In the rows, zero is written as 128.
First come named turns, each shown by rows before and after it. For each pair of rows after them, which turns, in which order, take the first row to the second? The first pair is done for you.
turn Z_520:
[148 125  77 141 141 140  99 101 100 137 125] |-> [147 132  90 142 140 115  93 106  88 138 122]
[128 129 130 129 135 133 129 132 124 124 128] |-> [129 129 127 125 135 133 130 133 122 125 129]
[108 140 192  85 111  24 114 161 105 162 131] |-> [ 73 139 220  91 145  53 151 139 143 155 133]
turn Z_990:
[128 109 179  98 100  81 125 133  98 159 141] |-> [150  82 109  88  93 179 124 127 127 147 143]
[150  99 138  73  79 180 123 157 142 141 127] |-> [109 119 122 129 177 199 123  93 157 120 103]
[107 121 132 133 130 123 130 121 127 128 130] |-> [110 116 135 124 114 123 132 131 124 131 134]
[135  82 147 100 114 151 144 142 134 110 142] |-> [115  92 139 127 161 158 142 115 141  99 130]
turn Z_715:
[ 94 149 150 154 190 110 143 101 125 123 123] |-> [ 93 140 139 147 189 152 157 100 148 119 127]
[ 95 131 163 162 200  68 157 114 136 124 119] |-> [ 96 121 132 168 211 117 165  97 158 114 118]
[117 140 161 127 141 137 137 108 142 122 142] |-> [115 142 165 127 140 131 135 111 139 124 143]
[136 119 170 149 136 138 132 139 113 114  85] |-> [137 119 163 152 141 143 129 134 114 113  83]
Then:
Between the rows of a pair lie two turns.
[125 160 146 134 122 185 169 130 167 120 156] |-> [147 161 161 113  74 144 153 162 139 135 166]  Z_520 Z_715
[123 142 147 156 154  60 132 120  92 134 124] |-> [100 135 135 165 192 124 161  92 135 118 121]  Z_520 Z_715
[107 130 217 133 103 111 161 124 163 110 135] |-> [109 136 219 139 107  88 152 125 152 114 131]  Z_520 Z_715
[151 136  67 150 129 157  96 117  94 116 122] |-> [138 155 107 156 136  94  91 117  74 126 119]  Z_520 Z_520
[144 140 142  70  92 165 139 161 163 155 145] |-> [151 143 145  70  82 137 125 170 137 161 144]  Z_520 Z_520
[100 154 122 147 141 111 110 131  97 157 134] |-> [103 153 133 141 130 103 118 138  97 161 138]  Z_715 Z_990
[129 104 105 126 142 140 139 123 119 125 118] |-> [137 106 106 126 136 121 128 128 104 131 117]  Z_520 Z_520
[165 130 104 111  80  97 113 154 100 127 136] |-> [163 130  68 137 116 124  99 126 100 114 127]  Z_990 Z_520
[152 124  52 150 151 159 121 122 134 120 112] |-> [164 135  73 151 135  94  99 133  93 135 110]  Z_520 Z_520
[147 116 151 144 148  90 118 177  71 130 117] |-> [112 118 180 153 182 112 156 155 112 125 117]  Z_520 Z_520
[131 125 106 122 103 143 130 143 135 127 121] |-> [125 130 128 119  97 111 129 148 122 135 123]  Z_715 Z_520
[104 139  99 186 218 143 116  79 136 116 114] |-> [118 103 104 127 151 225 161 123 188 119 139]  Z_520 Z_715
[133 129  86 141 127 159 132 101 135  78 148] |-> [149 121  94 116  94 155 135 128 132  85 158]  Z_520 Z_715
[119 140 146 127 125 109 134 130 123 140 141] |-> [124 129 137 113 114 133 144 139 136 139 146]  Z_520 Z_990
[135 146 118 129 122  95  85 109 116 139 114] |-> [108 153 146 138 145  97 109  96 138 137 117]  Z_520 Z_520
[121  87 120 127 101 209 177 133 189 129 135] |-> [156  91 142 103  36 122 145 182 133 155 145]  Z_520 Z_715
[136 119 122  80 113 110 121 136 143 133 137] |-> [134 131 120  99 131  82 100 124 128 133 129]  Z_520 Z_715
[108 132 148 126 158  85 145 126 135 126 112] |-> [136 126 126 115 127  75 122 146 107 132 113]  Z_990 Z_715
[119 132  64 176 100 168  93 140 131  94 177] |-> [131 128  93 149  57 138 101 173 123 108 187]  Z_715 Z_520
[127 124  97 117 137 107  87  99  88 140 153] |-> [117 120  87 125 159 142 100  85 107 132 149]  Z_520 Z_715
[150 119 154  98  83  86 117 165 104 138 137] |-> [169 108  83 106  91 150  98 148 108 124 128]  Z_990 Z_520
[102 153 153 126 134  76 110 153 107 140 154] |-> [133 136 112 106  98 108  93 174 102 143 157]  Z_990 Z_715
[121 101 144 128  71 165 159 166 118 130 134] |-> [119 103  98 159 114 197 144 131 119 112 121]  Z_990 Z_520
[142 111  88 124 112 206 146 114 145 116 129] |-> [ 96 131 142 152 168 171 169  85 158 117 124]  Z_990 Z_715
[143 119  98 122 113 133 123 135 112 122 135] |-> [128 119 106 128 133 157 140 123 134 112 135]  Z_990 Z_715
[132 139 105 135 176 107  73 113  94  92 129] |-> [149 124  76 117 155 158  80 122 114  90 135]  Z_715 Z_520
[124 152 164 103  77  83 168 154 121 152 131] |-> [ 93 157 108 155 172 159 170  84 152 125 109]  Z_990 Z_990
[141 142 150 138 107  95 153 151 148 113 120] |-> [151 134 137 134  93 103 150 158 145 115 121]  Z_990 Z_715
[125 104 148  74  68 116 144 156 146 123 158] |-> [122 136  98 146 142  66  78 104  87 113 124]  Z_715 Z_715
[120 150 128 154 163  78  99 105  91 115 108] |-> [118 150 157 139 143  58 113 120  92 123 117]  Z_715 Z_990
[110 174 167 133  82  89 100 108  45 151 144] |-> [139 154 128 110  48 132  93 127  47 151 151]  Z_990 Z_520
[151 141 162 113  99 122 147 134 115 152 147] |-> [147 131 131 116 113 176 155 122 140 141 146]  Z_520 Z_990
[114 135 110 145 175 151 110  78 154 115 121] |-> [140 112 103 102 121 187 122 111 169 118 138]  Z_715 Z_520
[124 150 132 130 212  94 155 112 162 110 134] |-> [136 146 169  95 156  70 168 153 157 126 147]  Z_715 Z_990
[168 150 112 125  95 108 129 172  93 123 133] |-> [169 138  85 125 102 164 139 161 113 111 134]  Z_520 Z_990
[143 113  94 141 161 126  95 112  93 136 113] |-> [126 123 141 138 162  83 107 119  90 144 118]  Z_990 Z_520
[131 107 132  88  69 128 136 145 149 132 161] |-> [133 107  71 121 115 173 115 109 151 116 145]  Z_990 Z_520
[106 148 136 137 144  44  86  70  76  93 107] |-> [138 121 162  69  48  63 117 134  90 112 133]  Z_520 Z_990
[128 127 139  98 111 158 147 144 150 130 143] |-> [123 127 108 118 138 176 137 121 150 121 135]  Z_990 Z_520
[115 147 150 137 155  89 125 123 126 125 122] |-> [133 140 153 115 121  83 123 147 118 133 131]  Z_715 Z_990
[102 117 136 133 120 149 118 128 134  93 131] |-> [118 117 123 132 110 145 104 132 123  95 130]  Z_520 Z_520
[114 137 145 142 138  88 131 126 112 124 122] |-> [133 123 137 113  96 103 136 151 114 129 132]  Z_990 Z_520
[117 125 151 121 147 164 177 129 170 135 130] |-> [125 127 173 106 122 138 178 149 156 141 137]  Z_990 Z_990
[ 93 118 139 157 209 166 161  70 166 125 127] |-> [ 87 121 214 122 164 111 187 111 164 146 146]  Z_990 Z_520
[156 114  50 107 125 168 104 117 108 129 123] |-> [151 136  98 117 122  77  84 127  69 145 118]  Z_520 Z_520
[124 139 134 144 169 101 105 103  99 118 126] |-> [117 126 128 136 173 162 133  98 137 111 130]  Z_520 Z_715
[138 149 144 107 100 108  90 146  84 123 118] |-> [122 161 135 134 137 108  84 119  80 114 109]  Z_715 Z_520
[157 137  66 139 117 145  89 113 108 122 123] |-> [168 132  81 118  86 135  93 136 106 132 129]  Z_715 Z_520
[147 117 150 150  96  93 140 135 113 137 144] |-> [151 105 127 134  86 148 153 134 140 128 145]  Z_520 Z_990
[126 129 159 136 126  75 119 133 110 137 134] |-> [102 124 162 139 154 119 154 114 151 128 136]  Z_520 Z_520
[102 124 168 112 121 153 153 124 165 142 119] |-> [123 115 152  95  90 157 142 143 153 147 124]  Z_715 Z_990
[143  96  98 109 101 201 136 114 167 119 132] |-> [121 129 195 117 100  61 133 130 127 142 132]  Z_990 Z_990
[118 104 164 127 114 152 142  83 152 159 156] |-> [142  98 131 121  93 170 126  94 140 158 158]  Z_520 Z_520
[173 131 122 145  96  96 167 135 121 133 132] |-> [152 133 142 149 114  93 180 127 138 131 133]  Z_520 Z_520
[140 133  84 143 162 161 105 109 144 106 104] |-> [109 156 153 149 181  96 122 109 139 116 106]  Z_990 Z_520
[141 116  93 139 139 134 114 123 105 117 115] |-> [147 110  96 127 115 139 119 138 107 118 124]  Z_715 Z_520
[126 105 125 101 108 146 152 148 115 135 128] |-> [ 97 126 150 129 153 111 151 125 110 133 116]  Z_990 Z_990
[100  95 171 147 144  98 126 136 118 120 129] |-> [112  82 169 122 113 118 138 152 130 124 137]  Z_520 Z_990
[140 155 146  94 130 140 148 153 120 147 130] |-> [127 167 156 107 147 120 145 143 111 147 123]  Z_715 Z_520
[129 113 125  86  94 176 161 161 179 114 156] |-> [130 153 142 134 123  39  98 148  97 127 135]  Z_715 Z_715
[106 141 125 155 165 163 100 113 156 116 130] |-> [ 98 148 177 143 152 118 114 130 153 127 139]  Z_990 Z_520
[131 132 159 101 124 140 160 125 147 121 134] |-> [139 135 166 102 111 112 145 135 127 127 134]  Z_520 Z_715
[151 112  95 109  81 153 116 139 119 131 125] |-> [135 117  77 141 125 164 102 108 120 121 114]  Z_520 Z_990
[107 108 161 119 113 100 118 134  85 116 116] |-> [ 88 105 171 118 134 128 142 121 115 110 115]  Z_520 Z_520
[135 129 123 132 111 143 132 135 121 127 128] |-> [126 133 127 137 126 151 140 126 134 125 129]  Z_990 Z_715
[100  99 166 122 122 111 168 126 163 106 143] |-> [117  86 137 107  99 145 164 134 164 106 147]  Z_990 Z_520
[ 91 147 156 136 186 125 121 108 146 133 112] |-> [ 94 124 157 110 154 171 142 128 177 132 124]  Z_520 Z_715
[153 124 106 140 162 143 146 116 116 112 152] |-> [139 132 142 143 169 114 154 120 113 118 150]  Z_990 Z_520
[111 145 116 157 184 114 146 100 134 123 117] |-> [113 141 169 122 137  77 169 139 133 139 133]  Z_990 Z_520
[102 117 159  94 106 139 166 146 171 129 136] |-> [ 83 126 167 118 144 126 164 125 174 122 129]  Z_990 Z_990
[144 125  83 141 141 127  90 116 101 125 123] |-> [156 116  82 126 113 141  95 133 106 129 130]  Z_715 Z_520
[144 111 101 113 109 149 124 132 127 125 135] |-> [129 117 101 131 142 153 126 110 135 116 126]  Z_715 Z_990
[148 155 110 145 135  77  90 118  88 140 118] |-> [122 152  95 161 178 135 112  85 128 125 113]  Z_520 Z_715
[125 124  87 144 121 153 130 100 144 119 131] |-> [119 139 105 161 135 101 118  92 120 126 125]  Z_520 Z_990
[126 120 137  82  62 132 106 164 109 125 169] |-> [102 136 177  93  82 100 118 155 111 129 167]  Z_520 Z_520
[ 89 156 100 158 221 160 155  46 155 142 115] |-> [132 115  70  94 133 238 176  96 181 145 138]  Z_715 Z_520
[146 131 144 120 149 109  92 122 104 130 123] |-> [155 120 150  98 118 125 105 141 110 134 131]  Z_520 Z_990
[124 145 121 155 171 103 103 106 111 122 123] |-> [140 127  86 144 155 166 107 109 132 111 129]  Z_715 Z_520
[151 136 152 119  90 139 130 129 103 141 150] |-> [148 129 127 127 111 181 136 114 120 130 147]  Z_520 Z_990
[154 140 121  93  98 131 121 163 113 138 145] |-> [147 134  88 107 126 179 125 138 133 124 140]  Z_520 Z_990
[111 138 135 151 158 127 110  94 127 104 125] |-> [149 115 117 104  86 152 112 136 125 115 140]  Z_990 Z_990
[149 106 126  81 103 175 131 137 132 127 140] |-> [141 107 102 103 136 191 123 112 134 119 129]  Z_715 Z_990
[160 135  70 143 127 118  87 120  97 128 108] |-> [123 152 103 165 174 107 106  92 116 121 101]  Z_715 Z_990
[104 110 148 101 108 145 167 129 162 132 143] |-> [ 86 122 163 114 133 121 166 118 159 133 138]  Z_990 Z_990
[ 72 168 141 188 243 156 141  82 172 147 110] |-> [101 186 158 187 202  42  84 113  91 167 107]  Z_990 Z_715
[161 130 120 124 150  79 112 107  80 118 110] |-> [166 119  89 130 162 121 111  91  94 109 104]  Z_715 Z_520
[143 146 133 129 112  73  85 145  86 142 127] |-> [163 123  86 106  86 150  89 153 106 136 132]  Z_990 Z_715
[115 142 131 140 105 106 113 127 133 152 113] |-> [121 141 121 140 103 112 110 126 129 152 111]  Z_715 Z_990
[108 124 177 123 122 104 163 122 144 132 136] |-> [118 109 144 115 116 162 170 119 166 123 140]  Z_520 Z_520
[118 139 170 124 136 102 133 127 130 134 127] |-> [128 125 124 122 141 168 134 113 151 122 127]  Z_990 Z_990
[156 121  76 134 103 109  95 141  92 138 120] |-> [127 136  78 162 158 117  98 103 106 127 111]  Z_715 Z_990
[155 120  56 184 121 105  60 115 138 138 116] |-> [169 108  52 160  90 127  69 136 146 141 121]  Z_715 Z_520
[174 112  71 108  86 162 101 140 123 130 134] |-> [157 137 133 118  92  65  93 148  88 145 134]  Z_520 Z_520
[144 125 201  98  84 102 163 166 137 140 146] |-> [102 137 156 162 192 158 163  86 168 109 121]  Z_990 Z_990
[121 127 138 149 150  82 103 133 104 135 122] |-> [149 111 105 134 120 110  93 150  97 136 123]  Z_990 Z_715
[122 129 116 103  97 130 108 127 100 126 128] |-> [115 139 112 119 120 120  97 112  97 122 116]  Z_520 Z_715
[102 146 149 107 127 114 137 133 136 103 125] |-> [113 144 141 102 116 102 124 144 128 105 126]  Z_990 Z_715
[125 129 117 154 112 111  89 135 112 125 158] |-> [118 133 104 163 126 124  89 122 120 119 154]  Z_990 Z_990
[ 96 121 158 120 142 162 179 124 160 136 126] |-> [138 105 101 104 106 193 147 139 139 135 125]  Z_520 Z_520
[146 119  83 163 143 149 110 112 119 133 123] |-> [160 106  89 132  98 155 117 143 120 141 134]  Z_715 Z_520
[158 127 100 115 108 127 122 159 110 122 116] |-> [145 123 102 117 126 166 145 146 141 114 117]  Z_990 Z_715
[141 135 149 107 120 127 114 139 111 140 147] |-> [141 131 140 102 117 149 119 134 121 139 149]  Z_990 Z_715
[180 125  79 118  80  95  79 158  80 137 125] |-> [181 112  53 113  83 154  87 150 106 127 128]  Z_520 Z_990
[100 141 131 128  97  99 113 138 130 113 154] |-> [ 88 141 141 128 112 114 130 128 146 111 153]  Z_520 Z_520
[146 156  70 163 168 147 131  94 117 101 125] |-> [151 172 114 155 143  65 118 118  85 118 130]  Z_520 Z_990
[150 132 107 123 132 152 142 100 147 119 123] |-> [162 127 112 107 104 142 140 119 142 125 130]  Z_520 Z_715
[108 125 119 138 145 167 143 126 143 125 110] |-> [105 140 135 153 158 119 131 122 121 130 104]  Z_520 Z_990
[204 109 108 137  62 145  98 135 125 182 144] |-> [172 134 175 151  88  68 109 130 114 192 141]  Z_520 Z_520
[116 107 149 108  97 141 146 143 155 124 123] |-> [104 113 161 115 110 132 150 138 157 123 120]  Z_990 Z_715
[130 112 120 129 130 148 145 120 150 122 136] |-> [141 109 128 116 107 129 138 138 137 127 139]  Z_520 Z_715
[115 136 167 132 152  99 142 109 139 126 121] |-> [112 128 164 123 147 127 153 110 154 124 124]  Z_520 Z_715
[138 124  90 193 190 169 117 130 108 134 121] |-> [132 131 107 198 198 144 115 127  99 137 120]  Z_990 Z_715
[139 128  87 131 135 140 112 118 108 131 125] |-> [143 122  96 113 112 138 115 134 110 134 130]  Z_715 Z_520
[134 108 165  87  73  72 136 167 130 136 171] |-> [ 84 126 124 162 201 125 135  78 164 104 144]  Z_990 Z_990
[150 104  82 107 107 152 131 164 118 126 123] |-> [118 108 101 118 148 177 156 137 154 117 122]  Z_990 Z_715
[138 123  85 140 154 190 129 125 151 121 120] |-> [169 129  72 137 119 133  91 149 101 131 117]  Z_520 Z_520
[128 127 113 140 118 127 100 138  85 129 126] |-> [119 130 109 150 142 144 107 120  98 123 122]  Z_520 Z_715
[161 130 114 128 142 164 109  94 124 126 140] |-> [166 133 156 113 114 110 108 121 104 141 151]  Z_990 Z_990
[165 131 138 108  78  59  92 174  84 148 128] |-> [101 148 213 124 138  56 155 143 139 139 128]  Z_520 Z_520
[123 103 129 102  96 161 154 135 156 139 140] |-> [100 116 156 117 128 144 165 119 164 138 135]  Z_990 Z_715
[158 104  35 125 130 158 113 124  94 123  92] |-> [121 109  57 136 174 187 144  95 132 113  89]  Z_990 Z_715
[164 133 105 105  89 123 120 157 105 134 109] |-> [154 147 100 136 131  98 102 136  93 131  99]  Z_520 Z_715
[108 170 156 171 164 160 145  80 140  89 143] |-> [131 147 134 140 120 209 155 102 156  92 153]  Z_715 Z_520
[123 157 139 122 136 116 105 137 128 140 122] |-> [135 151 122 115 121 125 101 145 125 143 122]  Z_990 Z_715
[104 156 193 123 145  83 144 122 136 139 134] |-> [123 127 111 114 143 200 145 109 174 120 132]  Z_990 Z_990
[163 130 151 107 109 111 158 154 158 131 149] |-> [171 124 101 118 122 156 142 137 157 119 141]  Z_990 Z_520
[ 98 125 100 154 182 165 129 108 139 123  88] |-> [ 98 145 150 152 165  76 115 131  98 142  91]  Z_520 Z_990
[154 150 111 122 106  88 113 134 106 124 114] |-> [120 159 155 131 135  80 144 119 129 123 115]  Z_520 Z_520
[110 141 145 145 141  69 109 120 103 124 118] |-> [132 119 154  99  82  95 131 159 115 134 137]  Z_520 Z_990
[156 115 142  97 105 144 145 135 141 152 136] |-> [165 113 108 108 115 161 127 126 135 146 128]  Z_715 Z_990
[132 134 114 144 146 117 122 126 116 126 126] |-> [131 120 121 123 123 150 142 139 135 128 135]  Z_715 Z_715
[131 150  88 158 143 115 126 122 112 140 115] |-> [125 155 123 148 133  83 136 132 110 149 119]  Z_990 Z_520
[130 142 101 156 140 179 120 100 113 118 132] |-> [113 154 125 167 158 154 126  93 110 118 131]  Z_990 Z_715
[119 112 131 109 121 169 152 118 148 131 132] |-> [104 124 126 140 160 145 138  95 134 124 122]  Z_520 Z_990
